Named turns come first, each shown by rows before and after it. Which turns, in which order, take the first row of each pair that follows to the second? Write the first one first, as in the answered first pair.
ronod:
[-18  22 -15  -2 -15 -17   9   9 -11 -11  -4  -9   9  13  14   4 -13 -18
  22   2 -11  -9  14  -1   4 -16  -3  -7  14   0   0 -11   4   1  11   0
  12   3  -4  14  -2  18   3  -9   0   5  -2] -> [-16  19 -10   0 -16 -18  10   6 -11 -17  -7 -12   9   9  11   5 -17 -15
  22   5 -11 -12  16   2   3 -20  -4  -4  15  -3   2 -12   2  -1   8  -2
  11   4  -5  13  -1  14   3  -9   1   8  -2]
[ -5   0   9   4   7 -14   3   5  -2   1   7  -8  -7 -11   9   6   5   6
   9  14 -14  13   4  -3   5  -3   7 -23   9   4  -5  -2   5  11 -10 -14
   8  -4  -2  -3   2  -6   5  -7 -14  11  -9] -> [ -6  -1   8   4   7 -17   1   5  -4   1  10  -8  -6 -12   8   7   4   6
   6  14 -15  10   4  -2   4  -2   7 -23  12   4  -5   0   7  10 -13 -12
   5  -4  -5  -3   5  -7   5  -7 -12   8  -7]
[ -1   5 -12  -7 -10  14   5  -3  20   9 -19   7  -7   9  16 -12  21   1
   6  -9   6  27  -2 -21  13 -11  18   7 -14   2  -1   2  -1  -4  13   0
  16  -8   4  -3 -16   0  -9   8  -9  28 -10] -> [  8  -4  16   8 -15   1  -6 -17  10 -18 -28  -1  -6 -14   3   3   0  12
  -1  14   5   2   9   0  13 -21   8  22  -1  -4   9  -4  -6 -17 -11  -2
   3   4  -5  -9  -5 -21  -8   4  -1  32  -6]
vazed:
[  4  -7   7   1   6 -18 -14   7 -10   2   2   2   6   6  12  -8 -11   0
  13  24 -18 -16  -2 -15  -6   2  18 -23 -23   8  23 -17  -6  -9 -16  19
  11   7  27 -21  -2  -5 -15  20  31 -14  -4] -> [  3 -11   5   0   2 -24 -19   5  -8   2   4   5   7  -2   9  -8 -16   4
   3  25 -15 -23   2  -8 -12   3  14 -17 -19   7  23 -12  -4 -14 -19  25
   1   6  15 -20   7 -10 -12  16  37 -20   2]
[ 19 -21  18  35 -11   4  22  18  -2 -25 -43  -4  18  19 -19 -21  12  14
  13  15 -23   5  -4 -11 -37   8  -7 -42 -41   4  -9 -38 -36  24 -18   3
  30  18  14  -2 -29 -14  12  22  -4  -9  -4] -> [  9 -36  21  36 -16 -11  17  20  -6 -27 -41  -1  22   6 -19 -20   1  22
  -6  22 -28 -15   1   4 -47   5 -17 -39 -32   4 -11 -30 -37  20 -22  12
  16  20  -3   0 -12 -21  19   6   6 -25   6]
[  1   0 -14 -34   3  21  -2 -28 -14  16  24  14  17  -1   3   5  -4  -9
   4 -33  22  21   7   8 -23  -6   7  -5  -1   0  21 -18   9 -21 -16  -6
  -1 -17  -9  26  33  13   0 -24  14 -26 -13] -> [  6   6 -12 -35   8  29   3 -27 -16  17  22  12  16   6   3   4   3 -12
  19 -36  21  31   3  -3 -16  -5  13  -9  -7   1  19 -24   6 -17 -12 -13
  11 -17   6  22  23  19  -5 -16   6 -16 -20]
[ -2   7 -25 -27   7   5   2 -13  24   0  18  29 -20   3  11 -11   5  -3
  10 -12 -11   0   5  -7  -5  -3  25   7  -6   3  -1 -15  -7  17  20  14
  12 -30  -4   1 -28   7  -5   3   9  -5  14] -> [ -4   2 -19 -23   9   3   6 -11  18  -2  17  26 -17   4  16  -9   3  -1
  14  -6 -20  -4   2  -8  -1  -1  23   0  -8   6  -4 -19 -12  23  22  11
  21 -29   5  -5 -29   9  -3  -5   9  -3  16]
laf:
[ -6 -16  16  12  -9  -5  -3   2  11 -17  -6   0   7 -28   9  13 -12  15
  -7  14  -7 -21   6   7   6  -8 -10   2   4 -11  -3  -5 -13   3   5   0
 -13   4  -4 -10  10  -6 -23 -10  14   5  14] -> [ -7 -18  14   9 -10  -5  -3   6  14 -16  -7  -1   8 -27  12   9 -11  13
 -12   9  -4 -19   5  12   1  -7 -12   3  -1 -10  -7  -5 -14   5   6   3
 -14   3  -7  -6  11  -4 -20 -12  17   1  14]
[  8  15   0 -33  37 -12 -15 -14 -16   5  10 -40  16 -12  -2  -2   0  11
   5  -8   1  20 -21  -7 -27  27  12 -32  28   2   0  -2   6 -15 -15   2
 -13  30   2  23  -7  -6 -27  11  11  -6 -21] -> [  7  15   2 -29  37 -12 -14 -18 -21   6  11 -38  16 -15  -7   7   0  13
  10  -1  -5  13 -20 -14 -15  24  17 -31  37   1   5   0  10 -14 -16   3
 -15  26   6  17  -6  -6 -29  15  11   0 -22]
[ 28  28  33   3  12  -3 -14 -12 -20 -16   0 -13   7  -1 -22  11 -25  -2
  -2   4  15   0  -9  25  -8   6  -6  12  -5   2   9 -12 -12 -22 -35 -27
 -17  25  11   8  -6 -18  -3  14 -12  -9 -10] -> [ 23  24  32   9  10  -2 -10 -19 -26 -17   2  -9   6  -6 -26  25 -23   5
   3  15   6 -14  -6  12  13  -1   0  14  11  -1  18  -4  -3 -21 -35 -20
 -19  15  14  -3  -2 -16  -6  21 -10   1  -7]
[-12  13  26   8   6   8 -13  11 -20  -3  22 -16  -9  12  -9   7 -25  -6
  18  -8   7  -5  20  10   6  -8  16  30 -28  28   5  -5   5  -9  -4   4
   6   2 -10   4  20  -8   7 -13   7  -1  -4] -> [-13  10  26   9   6   8 -13   8 -21  -4  22 -16  -9  11  -9  10 -25  -4
  18  -5   4  -9  19   7  11  -9  18  31 -24  27   7  -3   7  -9  -4   6
   4  -1  -9   1  20  -8   6  -9   7   2  -4]
Bas:
[ 20 -13  13  28  10  -9 -12   4 -20 -35 -12  -3 -11 -11   5  11  -4  -1
   6  12 -32 -19   8  -4  12  25  -9   2 -12  12   8 -15 -25  24  -6 -11
  10  30  11 -24  -5   3   0   0   8  -1  -9] -> [ 13  -2 -16  20  17  -5 -12  -2 -28  -4  13  14  -9  -8  -4  20   4  -4
   4   7 -31 -16   3 -29  30  32   9   4  14  16  20  11   4  22  -1   0
 -11  12   3 -20   5  18  -3  21   1 -12  -7]
[  4  13  16   7  -6   8  -4  -9   7  -6  -5   2  -7   0 -16  11  13  -5
  18  -4  25  -6 -10   4  11  -5 -11   9  17 -17  11   2   5 -15 -17  -3
  16  -4   0 -11  -5  -8 -10   9  10  20  -4] -> [-12  -4  15   9   1  -7  -3   9 -11   3   0  -1   7  12   2   2   4   1
  11   0  -1 -16 -20  17   5  11 -21 -16   6  -5  -7   1 -10   2  -5  -5
  28   0  15 -10   3   5   7 -27  14  -4   5]
[ -9 -43  -6  -5   6  13  29   5 -11  14  16   1   5  -2  -3   2 -10  -1
  13  16 -37 -30 -20  -4  16   6  10 -14  31   9   6  14  11  34   6  12
   9   1  40 -31  32   4  22 -31   7  -7   8] -> [ 16 -22   4  -5  -7  33  28 -20  17 -11  -2  -1 -17 -23 -28  13   1  -7
  23  12   1 -17  -4 -12  19 -21  20  23  38 -10  31   7  27   9 -13  11
  -4  -1  20 -33  18 -18  -2  15   4  34  -6]
[ 14  15  11 -17  35   2  -2   2 -32  16  34  28  -2   5 -20  31 -25  -6
  12  14 -16   8  -4  -1  30   5  24 -43  11  38   9   8  -9  19   1 -12
  -7  26  32   8  23  12  12   2   2 -32  13] -> [ 39  28  33 -14  18  19  -2 -17  -3 -20   6  19 -24 -14 -37  36 -19 -11
  23  14  15  18  14   2  25 -21  25 -12   4  20  22 -10 -10  -2 -20 -18
  -8  34  19   5   3 -16  -9  33   3   9   0]
Pairs:
Between the rows of a pair lie two turns.
[  9  10  -3   1   1   7  -2   1  10   7  13 -18  -2   3  -1   8   4 -11
  -3 -11  -1  23  -8   4  -1   4  14 -19 -25  -2  -8  10  -2 -14  -3   5
   4  17  -4   8  -6  -2 -19   3  -3 -19 -18] -> [ 15   8  12   9   2   5  -5  -7   2  -4   8 -22  -2  -3  -9  18  -3  -6
   2   2  -3  13  -6   6   7  -2  12 -16 -20  -4   0   7  -2 -17 -13   2
   1  22   1   2  -4  -8 -22   8  -4 -10 -18] => laf, ronod
[ 22   2  11   5   7  12  16   3   4  -8 -21  -1   4  -6  17 -14  14 -25
   0 -27   3  22 -19   9   0  15  12 -13 -21  15   7 -20   4  18  22   2
  17  12  10 -10 -16   8   8  -6 -13  -1  -5] -> [ 26  -7  35  22   2  -3   7 -13 -10 -30 -26  -6   3 -31   2   9  -5 -10
  -7   0  -2 -10  -9  22   9   4   5   0   1   9  23 -18   8   4  -1   4
  -2  18   2 -19   1 -10  10  -6  -5   6   3] => ronod, laf
[-22   7 -21  -8  -4   6 -27  21  -3  32 -11  10  13  33  -9   0   4  -4
 -12  21  12   1  -9   3 -37  12 -24  19 -13  32 -25  10   0   1 -12   4
  -2  -4 -17   5  -2  22  28  12  10 -13  15] -> [-16  17 -21  -8   1  16 -23  20  -3  34 -12   8  11  42  -9   0  12  -9
   1  18  15  13 -13  -6 -31  14 -18  15 -20  32 -23   3  -2   6  -9  -3
  10  -4  -4   3 -13  27  23  22   3  -2   9] => vazed, vazed
[  9  12 -13   6 -10  -1  -6 -14  -4   6   2  15  -9   9  -5   0   3   0
   5 -10  34  10   4 -17  14 -13  24  21  18   4   7  19  35   8  -3   0
 -18 -11  -9  18   7   8 -12  23  -4  10 -24] -> [  8 -15  20  12 -19 -15  -3   6   3 -28 -27  -5  -5  11  18 -19  -9   5
  -2  -5  22   1   8  23 -18 -14  -6   7 -19   7 -21 -12  -9  17  -1 -11
  12  13   2  16  -2  -4   3 -22   7   9 -22] => laf, Bas
[  7 -11  53  20  -2   2   4 -17 -34 -31  -5 -10 -13  -1  -3  32 -11  10
  12  17 -47 -14   8   9  20  15  -3   6  28 -25  24   0  -7   6 -12 -10
  13  -2  27  14  -4   0  -4  -9  -2  -1  -8] -> [ 10  -4  37   9 -12  -2  -8 -25 -14 -25   1  -1 -19 -20 -16  26 -12   6
 -16   5 -21 -11  18  20  -3  11  -2  33  39 -33  31  16  13 -14 -22   5
 -22  -6 -14  32  12 -13  -6   3   6 -18  -5] => vazed, vazed
[ 15  29  11   4   5  15  -7   0  -9   2   0   0  -5   6 -10 -16  -5   0
  -4  -5  14   5  -6  15 -13   5   6   5  -5  10   2 -12   6 -18 -12  -2
 -11  12  -6  14  -3 -19  -7   7 -12  -7  -6] -> [ 16  27  19  12   8  16  -3  -2 -20  -2   0  -2  -3   9 -11  -6  -6   5
   9   6   3   1 -10   6   4   4  10  -2  -2  12   7 -15   4 -13 -13  -7
  -2  11  10   4  -8 -15  -9  10 -17   4  -8] => laf, vazed
[-16 -12 -12  -4 -11   5   4  16 -10  12  10   3  10  21   9  -3   6  -6
   3   1  -8   0 -10 -19   2  12   0 -17  -2   3  -9  16  -2  13  21   8
  -6   2  18  -3  15  13   7 -14   6  -8  11] -> [  5  -1   2   0 -23  15  -3  -7   8 -12  -5   0  -6  -3 -15  10   6  -7
   6   6  20  -1   6 -19   5 -10   4  16   8 -12  13  13  10 -12  -2   9
 -24   4  -3  -5  11 -11 -10  18   8  20   4] => Bas, ronod
[ 25  29  20   8  16  13 -17 -18 -17 -13   0  -4   3  -6 -17   9 -19  -8
  10  -1   0  19 -10   0  -2   5  13   7   1   2  14  -9  10 -27 -26 -23
 -13  16  -5  19   5 -16 -11  33 -21  -1  -9] -> [ 18  15  35  18  19   7 -12 -11 -35 -19  -5 -10   9   0  -6  14 -23   1
  18  13 -23   4 -15   2  11   8   7 -10  -2   8   6 -17  -5 -14 -21 -29
   5  20  18   6   4 -11  -4  14 -20   2  -3] => vazed, vazed
[ 23  10  19   9  13  -6 -18 -11 -25  12  30  -8  23   7 -18   4   4   1
  22  29  -2   6 -15  -5  29  10  14 -16  12   8  20  11  -3  -7 -17 -23
  -5  16  27   7 -17  11   6  30 -34   2   1] -> [ 27   3  32  15   5  -9 -19 -16 -21  -6  20 -12  18  -5 -22   8   0   6
  20  37   3  -5  -7   3  28   0   9  -6  13   3  24   5  -5 -15 -25 -22
  -9  19  21   2 -16  -1   4  29 -27  13   3] => vazed, Bas
[ 35  24   3  -6   0  32  46  -8  -9 -14   0 -19 -13   2 -13  -6  20 -28
  34 -27  40  27  17   1 -11  -1  18 -29 -13 -32  30 -23 -15 -23  -8 -13
   3   7   5 -12 -19 -16  11   2   4  14 -14] -> [ 10  10 -15  -3  17  19  49   3 -45  18  28  -6   5  18   1   5  16 -18
  35 -16   0   8   0 -15  16  19  24 -60   5 -15  26  -1  -8  -2   9  -7
   4  -6  26 -20  -2  10  25 -18   1 -12   0] => vazed, Bas
